A state moves one step at a time under one of 4 hidden systems, and each row is a state written as 32 numbers. Each run below is a few steps of one system.
(in the rows, 128 means zero)
seq 1, Vilo:
[[158  72  79 175 135 148 118 134 129 136 139  82 157 134  86 133  80 111
  162 110 113 124 133 116 169 102 106 180 145 140 104 125]
 [159  72  78 155 127 153 129 133 120 140 129  83 164 120 113 130  80 127
  172 106 122 116 140 121 175  97 112 183 150 139  98 121]
 [153  70  78 140 117 173 140 136 115 135 112  87 163 111 133 128  97 143
  178 111 126 117 149 125 168  96 119 189 152 136  91 129]
 [149  70  94 112 114 180 155 137 110 130 104  93 168  95 154 123 102 159
  181 107 129 115 162 141 161 106 132 189 159 139  89 124]
 [149  78 107 100 115 186 162 144 102 132  94  97 161  94 170 126 122 165
  178 110 128 115 162 144 151 115 140 183 157 135  97 128]
 [138  92 115  79 114 187 171 142  95 126  86 116 157  88 185 116 134 180
  177 117 134 120 162 158 141 124 151 180 160 130  94 128]
 [123 108 137  63 126 185 174 147  92 129  90 129 153  92 182 112 153 171
  166 112 144 121 160 161 121 140 162 175 152 137 109 124]
 [114 118 147  59 124 179 176 138  89 108  89 136 138 105 185 110 164 171
  150 114 153 121 154 165 114 149 171 160 149 132 125 116]
 [ 94 130 165  55 131 163 175 133  82 101  95 148 123 113 178 110 176 166
  139 112 151 122 145 160 101 157 172 142 135 130 141 120]]
seq 2, gegep (9 x 32):
[[118  40  91 124 101 129 132 115  97 107 107  74 151  96 114 137  97 125
  186  90 141 133 149 131 182 126 112 194 124 140 109 134]
 [144  58  85 135 110 148 130 133 106 122 114  78 162  99 127 131  89 130
  179 106 129 127 151 124 178 111 119 191 139 140  93 132]
 [166  79  72 144 119 173 130 144 122 144 120  85 172 105 136 135  85 143
  175 113 119 115 152 123 169  93 120 181 154 139  91 125]
 [178  96  74 153 134 183 136 155 134 156 121  97 173 110 142 134  87 154
  158 127 115 107 150 124 158  84 121 167 169 130  90 126]
 [195 131  89 159 136 191 125 159 141 174 124 110 173 120 151 131  87 153
  141 142 104 105 141 120 137  78 121 155 174 128  89 117]
 [197 161  99 151 144 184 134 168 154 183 121 125 171 136 155 125  97 162
  122 151 105  98 129 120 126  80 122 135 178 121  94 112]
 [197 178 110 153 151 187 134 170 158 188 129 132 159 135 162 129 108 158
  105 160 109 106 125 120 102  82 129 111 174 120  98 115]
 [187 203 128 146 156 178 128 164 155 180 134 166 145 146 156 130 130 163
   94 162 101 103 128 127  87  89 141  92 165 120 106 109]
 [173 212 143 139 159 162 134 160 153 176 139 170 134 148 154 121 144 149
   80 168 104 112 114 134  83 106 145  72 161 117 118 107]]
seq 3, Gutek (9 x 32):
[[161 122  85 189 103  82  85 124 156 144 143 109 133 123 104 155  71 103
  132 137 107 132 131  84 162  85  84 126 118 123 112 132]
 [151 102  86 187 113  91  83 123 149 138 147  96 133 138  88 146  78  92
  142 126 111 137 125  91 162  95  85 140 117 124 121 132]
 [141  86  93 185 127 103  97 114 147 128 152  95 137 143  74 135  74  92
  157 110 121 133 120 110 172 102  95 150 124 128 122 131]
 [134  75  99 180 139 117 107 113 126 122 149  82 143 153  63 130  90  88
  154 102 125 139 121 113 168 114 109 161 123 139 125 122]
 [121  70 100 169 153 137 125 118 120 122 148  81 142 158  55 123 100  87
  154  91 117 132 124 133 164 125 120 170 132 147 129 123]
 [119  65 109 159 168 159 134 120 114 117 148  83 149 168  53 112 112  93
  147  82 126 133 116 140 155 138 129 180 136 161 131 119]
 [116  65 117 145 176 181 150 123 107 118 136  87 148 170  61 102 124  99
  147  80 130 126 119 161 144 139 146 179 145 161 130 113]
 [115  71 129 139 188 197 152 130 101 114 133  94 148 178  71  99 141 114
  149  87 135 126 118 164 130 149 159 179 142 160 131 112]
 [115  89 130 118 184 208 166 140  93 120 119 101 151 175  85  95 144 128
  150  85 132 125 123 172 126 151 163 177 154 155 134 112]]
seq 4, Voku:
[[ 96  52 110 100  81  83 125  94 101  83 113  90 120  83 134 140 108 120
  180  96 148 145 154 122 174 147 107 183  99 121 133 147]
 [ 96  40 109 120  97  96 122  98  97  85 126  85 126 104 106 138 104 104
  178  89 147 147 143 126 182 138 110 191 102 128 132 143]
 [111  41  97 143 129 120 120 105 104  91 133  77 138 134  75 126  93  93
  168  85 135 136 130 125 175 131 112 191 115 134 129 137]
 [122  57  94 174 149 133 120 113 114 114 145  78 145 155  55 125  95  87
  160  85 120 139 127 129 175 123 114 175 126 146 129 122]
 [136  81  98 183 174 156 118 129 133 131 159  81 146 181  46 118  92  85
  143  91 115 130 110 131 160 110 126 159 136 157 120 117]
 [154 106 100 194 185 168 119 140 143 150 162  95 155 192  40 113  99  90
  124 108 111 125 107 135 139 106 120 141 152 150 124 104]
 [170 144 116 188 187 179 120 152 156 170 162 100 150 204  52 113 117 108
  109 117  98 121  98 135 124 108 130 119 161 150 122 100]
 [171 173 125 185 193 187 122 158 157 183 160 133 153 194  86 113 125 125
   94 129  95 118 107 145 101  96 134 109 168 140 116  98]
 [170 197 137 167 179 187 130 162 159 177 155 146 145 185 113 107 136 130
   88 145 105 108 101 141  87 108 143  82 171 133 118 101]]

Name the system that made each run.
seq 5:
[[152 107 119 127 177 218 164 145 113 141 121 106 166 160 119  96 140 143
  146 102 123 112 127 162 134 125 157 169 174 159 110 107]
 [154 120 114 144 190 216 159 154 117 152 126 114 164 167 107  97 138 139
  130 104 115 109 122 163 121 119 158 156 174 153 109  98]
 [160 134 115 153 200 213 149 158 129 161 140 117 161 186  90 103 132 131
  119 111 110 110 115 155 116 117 154 138 177 155 112 102]
 [164 155 127 169 197 200 143 153 141 162 150 125 154 192  80 105 132 117
  103 115 106 118 107 147 105 115 143 118 166 151 122 101]
 [159 164 137 177 196 178 128 144 142 160 154 130 141 196  79 109 126 110
   96 124 103 120 106 143 103 117 139 108 162 149 121 100]]
 | gegep
seq 6 (5 x 32):
[[154 129 102 203 151 116  89 126 164 149 163 106 137 173  53 135  87  85
  113 121 105 136 102 107 148 100 100 115 132 136 122 114]
 [155 122 104 199 165 136 105 133 150 151 158  98 142 177  54 123  93  86
  122 114 101 131 105 114 143 100 103 130 136 145 124 113]
 [157 112 102 193 174 161 123 141 142 153 159  91 150 179  60 117  97 101
  126 113 105 122 110 130 138 105 119 143 151 148 124 107]
 [168 103  94 187 181 178 128 149 136 159 155  95 158 178  61 115 106 109
  131 102 110 123 121 140 145 105 133 155 158 152 113 107]
 [162 107 106 168 181 200 140 150 134 152 138  96 165 175  78 109 110 118
  141 110 115 117 122 145 138 115 138 158 166 160 107 101]]
 | Gutek
seq 7 (5 x 32):
[[ 92  51 112 141 114  77 111  92 106  90 133  93 128 124  84 134  94  84
  167  86 135 147 127 124 178 139 105 174 105 133 146 142]
 [114  58 104 167 138 101 108 101 117 101 145  87 131 150  65 131  88  79
  153  94 125 139 122 122 176 129 105 168 107 136 137 131]
 [133  76  99 191 153 121 105 119 139 126 156  79 136 170  53 126  89  79
  134 101 118 138 110 119 168 123 107 154 129 146 135 121]
 [149 104  96 199 170 140 100 126 152 146 161  91 145 181  41 124  86  86
  127 112 105 128 114 121 151 104 111 131 142 148 127 115]
 [167 137 106 205 177 158 110 143 160 169 168 105 150 192  56 120  95 101
  112 123 102 117 100 124 134 102 117 122 155 146 119 107]]
 | Voku
seq 8 (5 x 32):
[[120 103 107 178 107  55  81 107 140 120 145 119 109 129  83 147  87  85
  134 121 123 142 122  97 163 112  85 119  86 123 148 141]
 [117  94 107 172 120  67  83 102 139 112 160 108 111 151  61 142  90  75
  130 118 120 144 113 108 156 124  94 125  92 123 143 136]
 [107  91 111 181 145  91  97 101 128 113 162 112 114 169  47 130 101  75
  125 107 117 144 108 113 151 133 107 139 104 131 149 128]
 [114  96 114 179 166 115 107 110 126 122 164 106 125 183  37 122 109  71
  129  97 126 141 103 134 147 135 111 139 112 145 152 121]
 [122  96 131 176 183 146 117 121 125 128 160 105 136 194  38 110 119  83
  119  93 121 130 100 143 140 136 129 138 129 152 151 110]]
 | Gutek
seq 9 (5 x 32):
[[153  70  79 157 134 166 127 136 122 141 129  83 170 128 104 121  83 125
  176 107 118 121 140 125 167  99 116 182 151 141  97 120]
 [181  96  76 163 138 178 123 145 130 160 133  88 170 139 113 132  82 135
  151 130 113 118 138 121 153  82 114 170 160 137  93 118]
 [195 121  81 175 141 175 125 154 150 178 137  98 178 142 117 127  79 136
  135 143 110 109 135 118 140  70 111 148 169 130  89 116]
 [195 155  87 177 144 180 118 159 158 183 140 123 169 134 131 128  83 144
  120 150 100 110 126 112 127  77 111 131 171 122  98 113]
 [201 176 100 176 150 166 119 162 160 193 150 140 162 149 134 130  97 154
  102 165 102 103 125 114 111  71 116 103 173 119  95 114]]
 | gegep
